Each row is where one point has got to under a steady rotation. How many ticks took it there?
The counts run from 0 to 458.
[ -3  10  -7  -2  -5   1   7  -1   2  -4  -2   1 -12   2   6   0  11   7
  -2  -8  13  21 -14   5 -13 -12  -4   0   4  -3  11   6  -9  -9   1 -15
   5  15 -14  -8   2 -11  10  17   4   6   7   6   1  -5   4  10  -1  -3
  17   2   8  -9   5  -2 -15  -9  -4   1   8  11 -11   9  -5 -11  13 -17
   1   0   1  -7   4   4  -3  11  -3  -3 -11   4   2  14   5  -6  -3]
190
[ 12   6  -3  -9   7  -3   3   6  -3   6  -7   1  -1   4  -5  -6   0   4
 -13  -4   4  -7  -2   1  -5 -10 -10   7   2   2  12  -3 -13 -16  -1  -4
  21  12 -16   1   4   5  13   1  -3   9 -11  18 -13   1  -5   6  -4   3
  15  14  12   2   1  -4 -19 -12  -1 -10   7   8  -3  13  -8   1   1 -13
  18   2   6  -5  -2   1  -3   5  18   0   0  -4   3  -3   1  -7  11]
374
[  3  -1  -8  -6   0 -14   0   1  -2   4   6  -2  -8   4  -2  -2   1   6
   0  -5   6   2  -2   3  -4  -6  -7   0  11   9   8   3  -8 -15  -4   0
   8  10 -19 -12   6  -8  19  23  -2   8   1  10   1  -7   2   7   3  -1
  16   7  12   8  -9 -12 -17  -7 -11  -3   6  17  -7   4  -5   4  15 -11
  11   5  16 -12  10  -3  -4  12   1   2  -3  -1   6   8  -5  -5   6]
28
[  2   5   3  -7  11   7   9   0   4   7  -4   1   1  -1  -4  -5   5   6
 -10  -1   8   4 -12  -6  -4  -6 -10   6   5  -3  13  -5  -4 -17  -7 -14
  18  14 -13   1   7  -1  16  -8   2  10  -5   7 -13  -1  -9   3 -11   8
  17   8  11  -7   9 -11 -15 -18   8 -10   4   2  -7  16  -5 -10   3 -12
  10  -4  10  -3  -3   1  -3   5  13  -5  -9  -7  -1  -6   5  -6   4]
316
[  3   9  -9  -8  -8   2  -2  -1 -16  -1  -1  -5 -15 -16  14   4  -6   8
 -13  -4  10  -1 -14   0  -5  -1 -12  10   7   2  12   7   0 -11  -2  -5
   5   2  -8  -3  16   4  10  15  -1   6 -23   9   6 -10  -4  -2   6 -10
   9   9   0  -2   5 -10 -15   2   1 -10  10  -1   1  13  -2  -2   9  -8
  11   9  17  -5   4   1  -2   7   5   2   5   7   6  -1  -2   1   9]
220
[  3  13  -6  -7  -7  -6   2  10 -13 -12   1  16  -4 -18  -7   8  -1  -3
  -8  -3   2   6 -15  -3 -12   4  -9   7   6   4  -2   5  13   7 -10  -5
   6  -8  -1   7  -2  -3  -7  19   6  -2 -15   2 -14   2  -5   4  10   5
 -12   5 -14   0  -8 -13 -12   3   4  -5  -1   0   4  15  -1  -6  16 -10
  20   2   7  -1   9   5  -4   4  -2  -2  -7  -4   4   4   5  -6   1]
173
[  6  14  -6  -5   6  -1   1   7  -6 -14  -2   8   2  -6   1   3   4  -9
 -11  -8   6 -11  -4   7 -14  -4  -4   4   9   4   3  -7 -13 -16  -7  -5
  23   9 -10  -2   2  -7  -3  15  -4   5 -18  11 -12  -3   2  -1  13  -9
   3   1  -1 -10   0  -6  -7   0  10  -7   0   6   0  12   1   2   8 -11
  14  15   1  -6   2   6  -4   3  14   0   6  -8   0  11  -3 -11  12]
212
[ -1   6  -6  -7 -10 -16   5   2  -1   3  -8   1  -9   6   1   2   3   6
  -2  -7   5  11  -4   7  -9  -7  -5   7  -1   3  11   1 -11  -4  -1  -2
   8  13 -17 -10   3   2   8  24   7  -2   0  18  -3  -5   2  12  -1  -3
   9  12   9   0  -2   3 -24  -6 -16  -3  11  10   3   9  -9  -6  10 -16
  10  10   4  -4   1   7  -5  17   6   0   3   2   5  13  -5  -1   5]
187
[  0  15   5 -10  -8   9  11  -5   1  -5 -13   1   0  -2   9   8   4   3
  -6   4   7   6 -12   3  -7   2  -5  12   7  -8   8  -9   1  -2  -3 -19
   9   7 -12  -1   9   0   7  20   9  -2  -6   7 -16   0   4  12   7  -2
   6   2  -6 -14   9  -6  -8  -7   7  -1   9  -5  10  16   5 -18  13  -9
   8   6  10   3  -5  11 -11  16   3  -8  -2  -5   2   4 -12   1   1]
344
[  0  -1   0   1  -2 -12  -7  -6   1   0   9   9  -6  -7  -8  -1   7   5
  -7  -4   9   6  -3   0 -13  -3  -4   1  21  14  -1   6 -10 -16 -10  -2
  12   1 -12 -19   8 -12   9  19  -2  -1  -2   1  -8  -4  -3   4  14   1
   9   4   8  -1 -18 -16 -18  -6   0  -2   2  17  -5   5   5   8  11   0
   4  11  16  -7   4  -3   0   4  -2  -2  -6  -2   1  13  -5  -3  -1]
85
[ 13  16  -6  -3  10  -1   2   9  -6  -9  -7   0   0  -4  -2   1  -2   4
 -14  -4   3 -12  -5   7 -11 -10  -6  13  10  -1  12  -2  -9 -14  -6   0
  21   6 -14   4   2  -3  10  13  -4   3 -16  16 -16  -2   2   5  10  -3
   9  10   1  -5  -3  -6  -5   0   8  -3   4  10  -1  14  -5   1   7 -10
  20   5   1  -6   6   6  -7  -1   9   0   6  -6   2   4   7 -19  10]
153
[ -6   9  -5  -8 -13  -9   4   6 -11  -2  -4  10 -11 -12  -3   2   3  -2
 -11 -12   7  18 -17  -4 -14  -1 -13   2  -5   1   5   9  -3   3  -6  -5
   6   5   1  -3   1   3 -11   6  12   4 -14   8   2  -2 -10   2  -8  -2
  -3  10   0  -8   2   5 -28  -4  -6 -11   2   2   1  17 -10 -11   3 -16
  10   6  -1   0   0   7   2  12  10   2  -5   1   0  10   9   1   4]
353
[ -5  -5  -6  -5  -1 -17   0   4  -7   4  11  10  -8 -12 -15  -1   5  -5
  -6  -9   2   6  -8  -4 -10   1  -9  -6   6  17  -2   5  -4 -12 -12   0
   9  10  -1 -12  -2  -6  -4   6   1   5  -8   8   1  -5 -12  -8  -6   6
   4   6  12   3 -13 -10 -28  -7  -8 -12   0   6  -6   9  -9   1   8 -17
  14   7  11  -9   6   2   3   3   5   2  -8  -4   1  11  -4  -1   9]
81
[ -5   1   2   3   8  -5  -2  -8  -1  -1   9  11  -1 -12 -10   0   9   3
  -5   1   8   4  -9  -7 -11   0  -1   2  25  10  -4   1   2 -16 -16  -7
  12   1  -6 -10   6 -12   6  12   1   0  -3  -6 -13  -1  -6  -3   6  10
   9  -1   6  -7 -14 -21 -10  -8   6  -5   1  12  -9   8   4  -1  12  -2
   4   4  19  -7   4  -2  -3   0  -6  -6 -13 -10   1  11  -3  -8  -2]
144
[ -2   3  -5  -3  -8  -4   4   0  -7  10   5   6 -14  -9  -6  -2   7   9
  -5  -6  11  25 -21  -8  -7  -5 -13   0   0   6   4  16   7  -3  -6  -7
   1   5  -6   0   6   0   3   8   6   1   0   3   2  -1 -11   2  -7  10
  10   8   4   5  -3  -9 -27 -11  -7  -5   5   4 -13  12 -11  -8   8 -13
   8  -4  12  -7   5   0   4   7  -5  -2 -18   7   5   3   7  -1  -3]
415
[  3  13   1  -8  -9   9   5  -6  -3   1  -4  -3  -1  -7  12   4   1  12
  -3   9  14   9 -17  -1   2  -1  -6  12   9  -3   7   0   7  -6   0 -16
   6   3 -16   8  16   0  16  23   3   1  -5   0  -9  -2   2  11   9   1
  15   3  -6   0   7 -18 -10  -7   4   4  12  -4  -3  12   4 -11  12  -5
   9   0  17  -2  -1   1  -6  10  -6 -11 -10   8  10  -4  -6   4  -5]
283
[  9   6  -8 -16   9  -4   5  10  -3  -3   1   1  -3   0   1  -5  -7   7
  -9  -1   8   5 -12  -2  -2  -2 -14   3   4   0  16   1   3 -10  -2  -7
  16   9 -16   2   2  -7  23   3  -1  18  -5   4  -9  -2  -3  10  -3   5
  11   6   3   3   9 -16  -9 -11   4  -8   3  11  -5  12  -6  -7  13 -11
  17  -8  13  -3   9  -6  -1   7  13   4  -7  -4   0 -10  12  -8   5]
35
[  2   6  -5  -1   6   8   3  -6  -4   0   3  -6  -6  -6   8  -1   9   2
  -7  -3  14  -5 -10   0  -5  -9  -6   3  12   2   7   1 -13 -28  -1 -15
  13  17 -11  -4  14  -3  10   6  -5  12 -13  11   5  -7  -4 -10  -1  -7
  20   2  10  -7   7 -10 -12  -9   7  -9   7   2 -11  10   1   2   7 -15
   7   9  13 -12   0   1  -1   0   6  -2  -3   2   2   7  -6  -7   8]
436
[  5  11   3  -7  -5  -4   2   7  -6   3  -7  13   8  -6 -13   1   8  -1
  -5  -3   5  11 -13  -1  -6  -5  -6   1  -3   6 -11   1   5   1  -6 -11
  13   6  -6  18  -4   5 -12  18   1  -5  -5   9 -16   7  -6   5  -2  15
  -3   3  -5   8  -7  -6 -26  -7  -4   0   2  -9  -6  16  -7  -6   4 -15
  21  -2  -2  -5   2   8  -2   3   3  -8 -17   2   9   6  -2  -2   3]
235
[  3   8  -8  -4   5  -3   2   3  -1 -11   2   1 -13  -6   5   1   1   8
 -10  -4   6   4 -10   0 -14  -2  -7   7  16  -2  17   3  -6 -11  -7  -3
   9   4 -17 -15   7 -17  21  10   2   9  -4   2  -7  -8   1   9   8  -5
  12   4   4 -11   3 -13  -3  -6   8  -6   1  23  -2   9   0  -2  15  -5
   5   2  13  -4   7  -2  -4   6   3   2   0  -7  -2   4   9 -13  -1]
32
[ 14  12  -6 -10   5  -4   1   9  -4  -4  -5   2   1   2  -2  -3  -6   8
 -11   0   5  -6  -4   3  -6  -8  -9  10   4  -2  15   1  -4 -12  -4   0
  21   5 -20   6   4  -2  21  10  -6   8  -8  12 -19   0  -1  14   5   4
  11  10   2   5   0 -10  -7  -6   5  -3   5  12  -2  13  -7   0   8  -5
  19  -4   6  -7   8  -4  -5   6  10   0  -1  -2   4  -6  11 -14   6]
94
[  0  16  -4 -12 -11  -7   7   7  -6   2 -18  -1  -1   4   4   4  -3   4
  -5  -3   7  11 -10   6  -4  -6  -8  13 -10  -4  10  -1  -1   3   1  -5
  13   7 -16   8   5   8   4  24   6   1  -6  13  -9   1   2  17   0   2
   1   9  -5   2   5   4 -17  -4  -5   0  11   0   5  18 -10 -15   8 -12
  14   0   2  -2   2   9  -6  18   9  -4   1   3   8   4   5  -1   3]
347
[ 13  10  -3 -10   4  -4  -1   7  -1  -7  -6   5   1   1   0  -1  -3   6
 -13  -2   4  -4  -3   2  -8  -5 -11  10   9  -1  16  -1  -6  -8  -5  -1
  22   1 -20  -2   3  -7  19  10  -2   9  -7   9 -18  -1   0  16  11   1
   7  10   0  -3  -1 -11  -6  -5   8  -4   3  16   3  12  -2  -1   9  -2
  16   0   8  -3   6  -2  -7   9  14   2   2  -6   1  -5   9 -10   8]
93
[  5  13   1 -12   2   9   3   0  -3  -5  -6   0   5  -3  10  -2   8  -1
 -10  -5  16  -2 -11   3  -5  -7  -9   4   3  -2   8  -4 -13 -19   1 -17
  22  14 -15   2  10  -1   4   4  -6  12 -17  12  -3  -1  -1   0   3  -6
  15   1   3  -6  14  -6 -13  -9  13  -9   6  -2  -6  17   3  -3   0  -9
   9  11   4  -2  -6   2  -1   4  16  -6   0   0  -2   1  -4  -2   9]
157
[  4  11  10   4  -9   7   9  -8   2   3 -10   5  -4  -2   3   3   9  10
  -7   3   6   9 -10   3 -11  -5  -1  14  12  -7   6  -3  -5  -4  -3 -14
   4   8 -12  -3  11   1   8  19   7 -10   1   9 -19   3  -4  12   6   2
  16  11   0 -10  -2  -4 -16  -9   1   3  12  -3   3  12   1  -8   7 -11
   8   8   7  -1  -8  11  -9   7  -4 -10  -7   1   5   8 -11  -3  -5]
124
[ -9  15   2   1  -6  -4   6   2   0  -4 -11   9  -5  -8  -8   5   6   4
  -7  -2   5  21 -14  -4 -15  -3  -3   9   4  -2   2   4   9   6 -12  -7
  11  -5  -2   0   0  -3  -6  17  13  -8  -1  -4 -17   4  -3  13   5   9
  -3   6  -6 -11  -6  -5 -12  -4   5   0   2   5   2  18  -8 -20  12  -5
   7  -3   3   1   1  10  -3  12  -2  -8 -10  -5   2  11  13 -10  -8]
12
[ 14   3  -4 -14  -3   1  -3   3 -14  -6  11  10   1 -15  -1   2  -1  -6
  -6   1   7  -4 -13   0  -2   5 -10   2   9   9  -3  -3   4  -8  -4 -13
   5   6  -9   6   7  -4   5  19  -5   9 -16   9  -6   0  -7  -4   7   4
   1  -1  -4   9  -1 -22 -15  -3   3  -6  -1  -9  -3  10   6   4  13 -14
  24   4  16  -3   5  -3  -4  -2   4  -2  -9   2   5  -6 -12   5  10]
335
[  1   8   2  -9  -7   0  10  -4  -2   4  -7   0   6   4   3   4   3  -1
   3   3   6   0  -5   5   1  -2  -3   8   2   1   0 -12  -3  -5   3 -17
   8  17 -17   5   7   2   4  27   4  -4  -3  15 -13  -1   1   5   1   1
   9   3  -1   2   3  -5 -16  -6  -6   1  11 -10   3  11  -2  -9  12 -19
  16   9   8  -3  -3  12  -9  13   3  -9  -4   0   8   5 -19   6   6]
402
[ 11   5   2 -12 -12   6   8  -4  -7   0   3   5  -8  -8   5   3  -3   4
  -7   4   4   7 -15   0  -4   4 -12  10   5  -4  11  -1   7   3  -2 -17
  -6   9 -10   1   9   1  17  15   3   3  -5  10  -9   0 -10   4   0   1
  12   9  -1   4   5 -14 -19  -5  -5  -6   8  -9   3  10   1  -5  15 -18
  19   1  17   1  -3   3  -8   6  -3  -1 -11   4   7  -8 -14   4   5]
62
[ 10   8  -1 -11  -9   6  -3  -5 -10  -9   4   8  -8 -16  13   4   2  -1
 -12   0  12   0 -11   2  -9   4 -11   8  16  -1   7   0  -4  -8  -4 -13
   5   3 -11  -7  15  -6  10  15  -3   9 -18   8  -1  -3  -5  -1  16 -11
   7   4  -4  -5   4 -18 -13   1   8  -8   2  -1   4  10  13   4   9  -6
  11  14  18   1  -2   0  -4  -1   5  -2   1   4   3  -1 -12   4   5]
278
[ -4  16   3 -12  -8   2   7   1   2  -2 -13   8   6  -1   1   4   7   2
  -3  -1  12  22 -18   0  -6  -3  -8   4  -6  -3   0  -1   5   1  -3 -19
  17   6 -12  11   2  -3  -8  14   8   0  -4   4 -11   5  -1  15   0   8
  -1  -3  -9  -3   8  -3 -17 -11   4   0   2  -6  -2  20  -4 -21   5 -10
   7  -2  -2   0  -2   6   0  16   5 -11 -11   0   2   4   5   1  -4]
290
[ -8  13  -3  -4  -7 -10   2   5   1  -2 -12   5  -8   0   0   0   8   5
  -6 -11  11  24 -12   4 -15 -11  -7   0  -3   2   8  11 -11  -2  -4  -7
  16   7 -10  -7   0  -5  -4  12   7   0   0   6  -2  -3   1  14   2  -1
   4   7   3  -8   0   7 -22  -6  -4  -3   5  15  -3  17 -10 -14   4  -7
  -1   6  -5  -3   1   6   4  15   7  -1  -3   2   2  16  16  -5  -3]
132
[-10  -2   1  -3  12  -7   4  -1  -3   8   5   5   1 -11 -17  -1   3   1
  -4   3   6   2 -14 -12  -4   3  -6   1  12  12  -1  -3  11 -16 -15  -5
  16   4  -4   0   7  -1   3   3   4   4  -7  -4 -13  -3 -10  -3  -9  19
   9   4   6   0  -9 -20 -11 -10   3 -10   2   4 -10  12  -9  -7  13  -9
  13  -4  19 -10   8  -2   0   4   1  -4 -14  -9   0   0   2  -8   3]
202
